128 stands for zero in the data rows.
Here is a table of points, one per row:
[132 157  98 148 148 108 136 172  75 152 114 125 131 161 101 143 117 151
 110 131 120 148 127 119 117  92  86  81 101 117 102 113]
[100 201 123 115 133 118 110 145  91 108 179 141  88 176 109 128 156  88
 166 179  96 129  78 173 133 141 120 111 163  80 143 135]
[110  99 149 184 158 101 108 127 155 103 151 151 132 109 148 130 110 105
 144 123  97 141 108 124  47 129  97 100 154 130 143 187]
[135 134 103 137 115 174 103  94 147 152 146 134 134 101 111 199 121  83
 135 142 124 126 150 124 155 125 119 103 200 108 161 143]
[130 207 122 169 137 110 200 113 140 124 116 151  91 189 110 187 102 181
 135 122 130 114 168  83 126  95 125 172 106 152 149 191]
[ 94 222 122 100  94 133  93 100 107 174 149 123 139  66 126 130 128 146
 106 136 163 145 118 163  99 178 186 114  62 121 114 113]
[176 120  95 118 227 154 150 204  86 132 103 120 160  99 107 113 102 143
 101 174  80  91 146 100 130 115 113 123 131  97  87 136]
[223  93  80 155  99 120 165 118 141 139 151 175 137 191 116 146 135 151
 154 142 216 114 120 204 146 140  83 103 149 114 139 140]
[147 122 175  94 105 192 112 150 204  32 151 107 144 135  32 156 135 125
 167 155 160 169 197 121 142  61 199 102 116 100  67  96]
[122 126 127  93  68  93  87 160  87 123 120 210 102 145 128 154 101  98
 127 129 183  98 107  83 127 120 127 174 121 135 121 148]
[ 78  80 144  85 130 179  82  94 102  94 169 117 118 185 203 152 118 121
 102  89 128 117  89 126  89 100 111 172 137 151  85 139]
[132 132 114  97 188 134 133 113 119 100 122 105 167 121 128 107 133  87
 122  89 196 193 112  67 119 123  87 134 121  71 255  97]
[ 97  67  84 127 128 107  81 139 118 107  97  85  75  87 165 182 157 160
  94  87 136 135 131  63 194 177 158  74 177 118  58 164]
[122 124  69 151  85 137 121 168 167 143 123  84 113 148 173 103 101  89
 133 171 126 164 156 109 121 164 206 129 151 121 160 139]
[ 97  87 151 143 125 148 119 119 114 138 111  96 143 140 124 139 116 126
 119  86 131 115 175 147 114 120 139 216 113 137 109 130]
[152 104  90 139 172 162 144 164 112 131 138 140 131 102  94 168 144 113
 173 115 127 226  91 171 141 148 128 200 127 204 106 121]
[148 124  82  80 119 104 128  84 164  77 173 108 160 102  88  78  85 142
 118 111  86 100 118 142 135 172  82 134 135 188 140 136]
[161 121 159 137 185  92 152 153 184 126  95  98 130 130 186 155 111 105
 110 113 117 146 115 163 150 148 123 120 105 141  83 108]
[131 137 114 162 124 115 114 124 134 113 105 115  90 155 121 117  99  88
  73 126 147 116 193 136 106 114  95 206 183 148 116 101]
[ 93 131  93 147 128 123  99 192 118 134 108  71 126 169 118 118 150 153
 174  78 133 118 171 148 131 167 113 112 122 123 152  78]
[113 215 185  72 109 111 158 126 119 121 107 131 166  79 119  97  98 138
 108 137 184 125 102 124 119 111 134 145 164 111 113 134]
[146 134 157 144 107  78 135 129  97 119 129 128 105  76 167 208 160 138
 120 107  86 175 190 121 122 108 131  86 122 136 203  92]
[ 85 158 125 138  82 113 145 148 169  94 169  94 156 137 124 166 104 151
  45  53 120 102  97 137 136 127 131  83 161 125 109  68]
[125 120 126 122 132 158  95 147 136 129 148 153 119 168 150 124 129 145
 127 102  99 103 106 126 118  66 132 110 145 116 122  98]
[144 118 102 133 104 108 135 129 155 128 178 116 123 106 131 233  99 114
 131 124 104 133 106 107 118 136 106 160  78 117 116 131]
[193 157 141 131 159  92  94  83 119 118  91 103 152 174 149  91 147 129
 104  92 126 158 111 133  87 109 171 118 131  97  85 194]
[118 140 133 137 163 118 121 112 101 119 138  98 124 184 158 111 126 127
 100 128 131 222 171 176 166  94 136 106 115 137 114 181]
[132  94 107 125 152 190 146  83 123 132  95 150 149 127 126 140 144  98
 100 117 102 127 167 119 122 117 118 121  67 127 148  88]
[159 147 186 119 140 120 143 142 103 194 155 123 129 119 115 129 110 153
  93 107  91 131 160 169 154 123 114 105 191 231 166 119]
[ 89  90 150  68 167 130 174 105 128 130 130 142  67 101 128 136 115 127
 143 152 255  77 141 156 125 144 162  41 131 135 136 172]
[151 115 113 120 108 100 131 118  99 145  89 105  92  53 140 106  77  99
 134 118 144 114 153 140  98  73 123 123 111 122 137 155]
[133 115 127  99 127 109 128 136 105 109 205 195 138  98 116 121 173 124
 138  93 156 137 185 140 131 104 119 130 118  84 118 134]
[180 152 115 113  94 102  97 110 100 116 142  92 139 141 128 111 184 167
 151 115 121 111 127 112 175 123  88 138 122 114 121 116]
[141 114  98 156  86 115 139 131 109 128 161 116 157 111 115 100 112 135
  93 120 157 125 122 110 165 132  92 137  66 120 106 119]
[181 146 146 134 191 113 104 113 133 133 118 194 178 132 142 150  92 153
 129  92 161 124  99  91 136 146 215 146 171 168 126  95]
[120  83 252 129  89 182  93 155 119 195 107 106 137 214 133 121 106 148
  99 130 119 125  91 106 104 110 110 117 119 121 154 129]
[ 85 110 112 144 130 110 167 145 177 208 119 110 143 152 149 108 114 126
 238  80 146 116  85  99 149  75 129 124 127 152 125 102]
[197  98  86  96  95  91 122 131 136 117 120 133 142 109 155 114 112 159
 154 151  92  79  94 139 178 109 182 160  97  77 180 144]
[111 118 122  73 145 113  99  96 119 131 115 120  55 123  71 140 138 196
 127 236 118 143  70 110 120 128 140 122  91 149 122 107]
[147 175 165 116 109 104 188 152 210 136 103 132 134 121 126 137 153  80
 141 117 130 120 110 113 109 188 114 112 110  92  63 113]
[125  92 166 200 157 119 177  90 108 144 217 143 144 158 110 140 185 129
 127 135 111  99  94  95  76 178 206 116 123 106 126 113]
[123 148 123 166 125 112 134 157 123  93 135 146 161 139 175  91  98 149
  98 250 162 149 168  61 118 157 118 133 130 164 131  90]
[163  86 161 130 148 126 113 104 125 103 163 111 148 169 194 109 117  72
 128 178 112 126 143 139 119 173 141 131 109 156 133  93]
[ 99 133 147  75 124 138 139 105 122 133 141 143 109 135 140 143 127  97
 126 168  95  82 191 149 220 135 131 136 141  96 113 154]
[127 140 189  85 145 110  71 133 166 108 116 173  67 108 118  76 110 167
 235 108 117 133 207 104  94 204 107 112 116 130 110 138]
[ 92 103 231 189 142  99 131 142 108 108 142  71 143  60 143 121 151 155
 160 189 192  62 123 178 173 130  94 165 138  97 134 105]
[141 156 149 108 169 144 174 164 114 109 134  83  89 128 147 145 203  93
 134 131 113 118 101  89 105 112 113 168 107 141 147 109]
[132 131 119 189 126 140  89 152 199 186 155 103  97  76 157 101 148 121
 108 157 154 157 116 124 102  65 125 130 101 158 132 162]
[138 114 108 175 131 118 117 106 110 143  93  89 115 162 118 181 116 180
 119 129 125 123 131 151  97 166 122 137 129 112 165 123]
[149 102 143 162  89 151 156 187 119  97 168 116 148 118  84  95 128 160
 106  92  87 149 125 119 149 155 156 134 124 122 163 254]
[108 141 123 147 101 143 168 138  83  99  81 129 128 113 115 137 119  77
 150 138  99 119 108 143 129 148 125 148 147  91 129 141]
[137 117 113 131 117  72 134 131 142  90 135 126 125 141 177 102 118 113
 150 133  85 123 115 170 102  61 198 118 141 135 140  85]
[ 92 118 116 112 152 152 140 142  79 185 147 189 127  96 108  96 111 139
 133 111 123 167 124 126 161 149 172 167 184  79 122 106]
[145 142 137 150  80 255 194 121 129  81  81 178 108 113 255  91 209 209
 123 115 109 130 110 135 125 114 136 118 136 173 111 122]
[166 136 149 104 112 175  74 127 127 122  90 168  74  81  97 129  96 120
 114 117 130 130 115 225  91 152 136 136 121 115 129  96]
[ 90 112 140  37  99 123 192 148 148 152 115 145  86 142 112  98 111 120
 111 117 107 123 147 162  95 188 131 123  99 104 165 150]
[101 187 113 179  97 144  89  99 103 102 107 146 154 115 108 137 167  84
 172 155 112 123 118 140 144 139  97 129 114 145 117 152]
[ 91  91 120 141 109  94 141  87 145 118  91 161  99 138 113  83 121 135
 115 145 110 234  80 132 208 131  81 126 140  90 114  98]
[172 123 105 128 106 169 111 124  97 123  95 103 164 120  91 128 135 102
 146 128 146 101  96 119 115 149  93 105 158 117 109 158]
[108 104 152 120  91 107 137  76 153 146  81 115 251 124 110 181 121 164
 150 179 100 178 137 121 119 125 126 123 142 111 130 155]
[ 85  96  94 147 133  91  94 187 157 136 102 234 191 140 120 127 169 126
  85 138 118 104 153 129 110 109  98 112 105 120 122 113]
[ 37 152  94 112 219 183  84 149 197  77 118 116 182 160 145 143 132 175
 100 125 132  86  99 169 118 122 120 140 136 165 191 163]
[157 131 174 122 125 155 104 133 114 126 132 137 148 118 119 131 106  60
 151 133 112 126 118  93 178 122  99  65 105 187 153 152]
[103 165 110  74 135 121 119 107 107 187 135 148 130 108 160 108 121 122
 151 126 136 106 156 166 124 128 128 104  71 116  93 152]
[101  99 106 114  97  92 155 127  69 110  93  95 155 143  72 102 173  94
 128 112 136 123 132 102 107 113 171 115 151 244 121 116]
[ 94 119 136 168 123 126 159  98 145  94  89 172  58  82  73  86 105 107
 102 125 140 103  95 152 116 122 152  97  93 118 133 136]
[135 171 130 193 151 170 103  86 145 146 123 118 107 160 102  91  96  99
 113  88 110  86 133  78 222 130 155 120  95 113 140 103]
[136 124  80 119 108 188 166  90 128 161 198 102 119  97 134 108  87 140
 151 151  99 132 142  90  73  89  75 116 198  93  86 104]
[103 102 130 186 168 110 124  57 103 126 127 120 127 118 132 112 133 156
 149  97 103 105 173 110  89 112 122 122 120 125 127 107]
[165 128 116 117 134 103 119 104 199 220 108 128 112 120  99 110 255 105
  88 141 117 108 138 105 124 119 112 168 196 145 136 133]
There is one direction along which these points spread out most. Take the direction at right angles to it along which they spread out most. Go by this last direction. Where along it does each point below lie, from 0 to 99? 50 is the average, and the first point above lies past it. One standard deviation of the points above along it is 16.
[122 126 127  93  68  93  87 160  87 123 120 210 102 145 128 154 101  98
 127 129 183  98 107  83 127 120 127 174 121 135 121 148] ~ 53
[ 78  80 144  85 130 179  82  94 102  94 169 117 118 185 203 152 118 121
 102  89 128 117  89 126  89 100 111 172 137 151  85 139] ~ 8
[193 157 141 131 159  92  94  83 119 118  91 103 152 174 149  91 147 129
 104  92 126 158 111 133  87 109 171 118 131  97  85 194] ~ 44
[ 91  91 120 141 109  94 141  87 145 118  91 161  99 138 113  83 121 135
 115 145 110 234  80 132 208 131  81 126 140  90 114  98] ~ 73
[135 134 103 137 115 174 103  94 147 152 146 134 134 101 111 199 121  83
 135 142 124 126 150 124 155 125 119 103 200 108 161 143] ~ 73
[148 124  82  80 119 104 128  84 164  77 173 108 160 102  88  78  85 142
 118 111  86 100 118 142 135 172  82 134 135 188 140 136] ~ 64
[ 94 222 122 100  94 133  93 100 107 174 149 123 139  66 126 130 128 146
 106 136 163 145 118 163  99 178 186 114  62 121 114 113] ~ 39
[130 207 122 169 137 110 200 113 140 124 116 151  91 189 110 187 102 181
 135 122 130 114 168  83 126  95 125 172 106 152 149 191] ~ 55
[ 90 112 140  37  99 123 192 148 148 152 115 145  86 142 112  98 111 120
 111 117 107 123 147 162  95 188 131 123  99 104 165 150] ~ 33
[137 117 113 131 117  72 134 131 142  90 135 126 125 141 177 102 118 113
 150 133  85 123 115 170 102  61 198 118 141 135 140  85] ~ 37
[ 93 131  93 147 128 123  99 192 118 134 108  71 126 169 118 118 150 153
 174  78 133 118 171 148 131 167 113 112 122 123 152  78] ~ 51
